Each named move below is a turn or a mirror, shown by a few rows before and after it. Which moves, in which order, take the first row of each later pair to the second? The first pair is answered.
K792 (before => after):
|  11 |   8 |  -1 |  24 |   4 | -19 |  12 |  -9 |  -7 |  17 |  -2 | => |  10 |   7 |  -2 |  26 |   4 | -18 |  13 | -10 |  -6 |  17 |  -3 |
| -20 |  -6 |   2 |   1 |  10 |  -1 | -18 |  -3 |  -7 |  15 |  26 | => | -21 |  -7 |   2 |   2 |  14 |   1 | -18 |  -2 |  -5 |  16 |  25 |
| -2 | -7 | -4 |  9 | -1 |  3 |  3 |  9 | -8 | -4 |  8 | => |  0 | -6 | -4 |  6 | -6 |  3 |  2 |  9 | -9 | -3 |  9 |
|  -1 | -31 | -23 |   1 |  -6 |  20 | -22 |   0 |  11 | -41 |   9 | => |   3 | -30 | -24 |  -6 | -21 |  17 | -26 |  -2 |   9 | -35 |  13 |
K439 (before => after):
|   6 |  -2 |   1 |   1 |   2 |  -6 |  20 |  -5 |  11 |  -7 | -15 | => |  11 | -12 |   0 |  -4 | -20 |   1 |  -9 |  -4 |  -5 | -10 |  -9 |
|  -8 | -28 |   6 | -28 |   4 |  34 |   8 |   6 |  -2 | -47 | -17 | => |  -9 | -23 |   6 | -26 |  14 |  32 |  21 |   4 |   6 | -46 | -20 |
|  -5 |  13 |  10 |  -5 | -26 |  -6 | -19 |   2 | -30 |  41 |  25 | => | -10 |  32 |  11 |   1 |   8 | -20 |  26 |   2 |  -3 |  45 |  12 |
| -25 |   6 |   0 |   5 |   8 | -20 |  19 |  -2 |  15 | -12 |  -5 | => | -20 |  -9 |  -2 |  -2 | -22 |  -8 | -22 |   1 |  -9 | -15 |   8 |
K997 (before => after):
|  21 | -11 |  -4 |   8 |  -7 | -17 |  -7 |  -5 | -23 | -10 |   6 | => |  11 | -19 |  -1 |  14 |   4 |  -9 | -14 |   1 | -24 |  -9 |   7 |
|  -7 | -19 |  -3 |  -5 |   0 |  18 | -21 |   7 |   0 | -18 |   8 | => |  -5 | -10 |  -7 | -22 | -21 |   8 | -16 |   4 |   1 |  -4 |  15 |
|   8 |   3 |   0 |   2 |  -3 |  -2 |   2 | -18 |  -5 | -11 |  -1 | => |  -2 |  -4 |   1 |   7 |   9 |   5 |  -7 | -11 |  -7 | -11 |   1 |
K19 (before => after):
| -14 | -14 |   8 | -20 |  -5 |  20 | -12 |  15 |   5 |  -1 |   8 | => | -17 | -13 |   7 | -16 |  -1 |  21 | -12 |  17 |   5 |   1 |   6 |
| -49 | -18 | -13 | -22 |  21 |  24 |   1 |  25 |  10 |  12 |  15 | => | -21 | -20 | -22 | -48 | -29 |  22 |  -6 |  10 |  -2 |  -1 |  21 |
|  13 |  13 |  19 |  15 | -14 | -12 | -11 | -14 | -20 |   3 |   6 | => |   2 |  14 |  23 |  25 |   5 | -11 |  -9 |  -8 | -16 |   6 |   4 |
|   1 |   1 |   8 |  10 |   4 |  22 | -22 |  -6 |  -8 | -17 |   1 | => |   1 |   1 |   7 |  11 |   5 |  22 | -22 |  -6 |  -8 | -17 |   1 |
K425 (before => after):
|  -3 | -21 | -11 |  17 |   4 |  -2 | -28 |   0 | -23 |  -6 |   2 | => |  -6 | -29 | -15 |   8 |  10 |   6 | -22 |   1 | -14 | -15 |   0 |
|  15 |   7 |   9 |  18 |  -5 |  -2 | -11 |  -8 | -28 |   2 |  10 | => | -12 |  -3 |   8 |  14 |  17 |  10 | -15 |   6 | -19 |   9 |  13 |
|  10 |   0 |   6 |   7 |  -7 |   8 |  -2 |   8 |  -4 |  -4 | -14 | => |   5 |   1 |   7 |   9 |  -5 |   9 |  -6 |  11 |  -6 |   2 | -12 |
|  33 | -23 | -12 | -12 | -34 |   6 | -14 |  -9 | -27 | -29 |  -3 | => |  14 | -14 |   2 |   8 | -29 |  -6 | -39 |  -1 | -46 |   6 |   6 |
Now pairs of rows:
(2 to 3 moves a pair)
| -31 |  13 |  16 |  29 |  15 |  -6 | -29 |  10 | -19 |  41 |  10 | => |  -5 |  -2 | -19 | -37 |   4 |  16 |  43 |  -7 |  38 | -18 |  -3 | | K425 then K19 then K439
| -18 |   8 |  10 | -32 | -28 |   1 |   0 |   6 |   3 |  55 |  25 | => | -17 |  -8 |  -1 | -48 | -33 |  17 |   2 |   7 |  11 |  33 |  25 | | K439 then K425 then K439
| -28 |  19 |   5 |  15 |   5 |   7 | -10 |   7 |  18 |  26 |  14 | => | -25 |   0 |  -8 |  -8 |   2 |  29 |  -1 |   7 |  33 |  -5 |  11 | | K439 then K425
|  24 |  -8 | -25 | -31 | -43 |  -3 |  12 |  -4 |   1 |  -2 |  14 | => | -17 | -13 |  -6 |  29 |  50 |   4 |  13 |  18 |  11 |  -5 |  -1 | | K425 then K792
|  27 |  17 |  -5 |  -2 | -29 | -10 |  17 | -21 |   6 | -12 |  -7 | => | -19 | -18 |  -2 |   9 |  -5 |  22 | -39 |   8 | -10 |  -6 |   8 | | K19 then K439 then K425
|  -9 |   8 |  19 |  25 |  32 |  -9 |  -3 |  -8 | -18 | -17 |   4 | => |  11 |  -5 |   6 |   0 |  10 |   3 |   4 | -16 | -11 | -47 |   2 | | K425 then K19 then K792
|  -1 | -11 | -13 |   9 |  31 |  12 |  19 |   0 |   7 | -27 | -12 | => |   1 | -22 |  -6 |  19 |   8 |  16 | -25 |   3 | -24 | -23 |  -2 | | K425 then K439 then K997
|  15 |  -2 | -13 |  -6 | -10 |   3 |   0 |  -5 |  -8 | -21 |   3 | => | -10 |  10 |  -2 |  12 |  13 |  -9 |  -5 |   6 | -10 |  15 |   7 | | K439 then K425 then K425
|  -5 |   7 |  -7 | -19 | -11 |  -7 |  25 |  -7 |  16 |  22 |   2 | => | -27 |  -3 |   0 |  -1 |  14 |   0 |   3 |   7 |  10 |  31 |   6 | | K439 then K19
|  -9 |   5 |  -2 | -25 | -11 |  -2 | -12 |   3 |   6 |  18 |  15 | => |  -5 |  -2 |  -8 | -26 |   9 |   6 |  10 |   3 |  23 |  -7 |   6 | | K19 then K792 then K425
| -17 |  26 |  -3 |  -9 | -18 | -15 |  22 |   9 |  -7 |  18 | -20 | => | -15 |  26 |  -4 |  -9 | -24 | -14 |  17 |   9 | -12 |  18 | -18 | | K792 then K997 then K792
| -20 |  -5 |  10 | -11 | -35 | -12 |  -8 |  -2 |   9 |  24 |   3 | => | -15 | -15 |   0 | -26 | -32 |   0 |   8 |  -4 |  24 |   3 |  -1 | | K425 then K425
|  65 | -12 |  -1 |  15 | -44 |   9 | -31 | -20 | -32 | -59 | -14 | => | -36 | -16 |  -3 |  26 |  84 |  25 |  21 |  20 |  33 | -24 | -19 | | K792 then K997 then K439
|  15 |   9 | -11 | -37 | -37 |  16 |  -9 | -13 |  -3 |  11 |  13 | => |  41 |  26 |   0 |  -6 | -28 |   0 |   4 | -25 | -11 |  -3 |  -1 | | K425 then K997
| -54 |  -7 |   3 |   5 |  30 |   2 | -12 |  11 |   1 |  25 |  18 | => |  30 |  17 |  -8 |  -9 | -19 | -21 |  38 | -29 |   9 | -22 |  -2 | | K19 then K997 then K439
|  23 |   5 |   2 |  13 |  -3 | -16 |  31 |  -5 |  12 | -16 | -20 | => |  -8 |  -8 |  12 |  38 |  25 |  -3 |  -2 |  13 |  -1 |  -5 | -15 | | K439 then K19
| -37 |  22 |   4 |  -9 |   2 |   2 |  36 |  11 |  20 |  47 |   7 | => |  37 |   7 |   2 |   0 | -57 |   9 |   1 | -14 | -20 | -21 |  -2 | | K19 then K997 then K439
|  33 |   9 |   7 |   8 | -12 | -10 |   1 | -11 | -13 | -29 |  -4 | => |   2 |  10 |  16 |  29 |  32 |  -7 |   4 |   4 |  -4 | -14 |  -7 | | K19 then K425
|  18 |   3 |  -8 |   4 |   8 |   0 |  18 | -12 |   0 | -10 |  -9 | => |  -3 |  -6 |  -8 |  -5 | -10 |   6 | -17 |  -1 | -15 |  17 |   9 | | K997 then K792 then K425
|   4 | -15 | -14 | -25 | -33 |   9 |  -5 |   3 |  -3 |  -4 |   8 | => |  15 |   4 |   2 |   8 | -31 | -12 | -14 |  -3 | -25 |  10 |   3 | | K997 then K425
| -12 |   0 |   1 |   8 |  -4 | -11 | -16 |   5 |  -6 |  13 |   3 | => |   2 |   5 |  -2 |  -4 | -20 | -15 |  -5 |  -3 |  -3 |   8 |   2 | | K439 then K19
| -17 | -11 |  -6 | -27 | -16 |  12 | -15 |   3 |  -5 |   9 |  10 | => | -13 |  -1 |  -7 | -31 | -20 |   2 |  -2 |  -1 |   1 |  18 |  10 | | K439 then K792 then K439
|  10 |  -9 |   8 |  -7 | -30 |  -3 | -30 | -12 | -13 |  -2 |  21 | => |  18 | -12 |  13 |  16 |  -9 |   0 | -24 | -15 | -15 | -25 |   8 | | K997 then K997
|  13 |  -8 |  -7 | -20 | -23 |   3 |   9 | -12 |   7 | -15 |   5 | => |  -7 |  -4 |   6 |  24 |  27 |   1 |   8 |  -3 |   7 | -12 |  -6 | | K425 then K792
